[[147 136 131 129 128 118 122 119 115 118 115 111 114]
 [127 127 129 131 119 128 122 124 120 118 120 126 122]
 [127 122 121 125 137 134 137 127 127 133 134 132 129]
 [125 125 130 128 130 130 134 135 127 132 124 127 131]
 [151 140 139 144 141 135 134 135 131 125 122 122 119]]
|
[[127 127 129 131 119 128 122 124 120 118 120 126 122]
 [125 125 130 128 130 130 134 135 127 132 124 127 131]]

[[137 115]
 [117 133]
 [149 138]
 [128 120]
 [137 135]
 [130 121]
 [127 123]
 [129 110]
 [136 124]
 [140 111]
 [132 122]]
|
[[117 133]
 [128 120]
 [130 121]
 [129 110]
 [140 111]]

[[156 111 115 143 122 114]
 [153 123 124 139 104 123]
 [118 102 130 135 155 101]
 [114 117 139 135 144 116]
 [119 115 141 138 102 132]
 [104 123 102 125 127 125]
 [111 116 111 108 126 139]
 [103 100 131 138 123 156]]
|
[[153 123 124 139 104 123]
 [114 117 139 135 144 116]
 [104 123 102 125 127 125]
 [103 100 131 138 123 156]]

[[145 140 134 116 140 114 105 142 137 113 152]
 [108 115 125 141 144 120 118 106 123 104 140]
 [139  99 127 139 132 119 125 148 101 124 122]
 [130 110 144 138 118 112 110 119 137 138 100]
 [134 128 147 120 140 104 153 114 126 132 118]]
|
[[108 115 125 141 144 120 118 106 123 104 140]
 [130 110 144 138 118 112 110 119 137 138 100]]

[[107 106 108 122 112 105 108 149 110 117]
 [115 112 144 150 148 109 115 139 146 150]
 [139 143 110 106 107 145 139 122 109 106]
 [108 107 108 118 110 108 108 149 109 114]
 [150 152 145 127 139 153 149 106 143 132]
 [133 136 109 110 108 137 133 134 109 108]
 [126 128 108 111 108 130 127 140 108 109]
 [138 138 148 142 147 137 138 111 148 145]]
|
[[115 112 144 150 148 109 115 139 146 150]
 [108 107 108 118 110 108 108 149 109 114]
 [133 136 109 110 108 137 133 134 109 108]
 [138 138 148 142 147 137 138 111 148 145]]

[[127 146]
 [106 140]]
|
[[106 140]]
---
[[132 126 129 128 121 102 143 123 130 114 122 129]
 [132 124 139 131 120 104 145 130 130 118 124 130]
 [136 125 133 136 118 107 143 131 133 121 127 132]]
|
[[132 126 129 128 121 102 143 123 130 114 122 129]
 [136 125 133 136 118 107 143 131 133 121 127 132]
 [132 124 139 131 120 104 145 130 130 118 124 130]]

[[111 111 151]
 [136 104 147]
 [154 116 113]
 [134 102 148]
 [127 152 107]
 [154 119 111]
 [100 146 137]
 [141 148 105]
 [149 142 105]]
|
[[127 152 107]
 [141 148 105]
 [100 146 137]
 [149 142 105]
 [154 119 111]
 [154 116 113]
 [111 111 151]
 [136 104 147]
 [134 102 148]]

[[116 114 115 111 123 115]
 [116 154 156 120 113 117]]
|
[[116 154 156 120 113 117]
 [116 114 115 111 123 115]]

[[130 116]
 [133 103]
 [124 149]
 [125 142]
 [127 127]
 [132 109]]
|
[[124 149]
 [125 142]
 [127 127]
 [130 116]
 [132 109]
 [133 103]]

[[144 141 145 103 130 143 147 144 108 150 116 124 132 139 141]
 [128 130 122 117 128 139 114 149 125 137 110 125 144 145 150]
 [141 143 135 107 139 116 127 134 109 144 132 112 121 120 129]]
|
[[141 143 135 107 139 116 127 134 109 144 132 112 121 120 129]
 [144 141 145 103 130 143 147 144 108 150 116 124 132 139 141]
 [128 130 122 117 128 139 114 149 125 137 110 125 144 145 150]]

[[116 135 129 126 108 126 114 122 126]
 [135 119 130 140 113 126 147 130 130]
 [115 113 135 122 133 133 119 114 128]
 [128 133 129 124 135 123 134 131 122]
 [114 116 130 106 116 128 114 115 124]
 [125 121 132 102 121 125 136 129 126]
 [137 144 127 133 126 131 130 129 132]
 [145 134 130 138 108 127 106 119 129]]
|
[[137 144 127 133 126 131 130 129 132]
 [116 135 129 126 108 126 114 122 126]
 [145 134 130 138 108 127 106 119 129]
 [128 133 129 124 135 123 134 131 122]
 [125 121 132 102 121 125 136 129 126]
 [135 119 130 140 113 126 147 130 130]
 [114 116 130 106 116 128 114 115 124]
 [115 113 135 122 133 133 119 114 128]]

[[128 133 112]
 [144 155 142]
 [100 112 120]
 [135 126 155]
 [123 118 125]
 [122 132 103]
 [142 151 135]
 [110 111 114]
 [128 141 124]]
|
[[144 155 142]
 [142 151 135]
 [128 141 124]
 [128 133 112]
 [122 132 103]
 [135 126 155]
 [123 118 125]
 [100 112 120]
 [110 111 114]]
---
[[120 142 111]
 [116 133 106]
 [130 129 139]
 [138 138 138]]
|
[120 133 139]

[[129 113 129 151]
 [132 146 151 144]
 [127 120 135 114]
 [125 122 134 136]]
|
[129 146 135 136]

[[ 99 135 110 116 107]
 [116 149 121 117 132]
 [113 112 103 104 113]
 [128 108 115 124 105]
 [121 135 113 106 150]]
|
[ 99 149 103 124 150]

[[105 114 129 139 155]
 [133 136 137 156 123]]
|
[105 136]

[[124 120 123 124]
 [150 143 155 116]
 [145 143 154 108]]
|
[124 143 154]

[[ 98 129 123 142 113]
 [146 129 121 142 113]
 [146 129 116 142 113]
 [146 129 123 107 125]]
|
[ 98 129 116 107]

[[136 138]
 [147 126]
 [148 121]
 [112 157]]
|
[136 126]
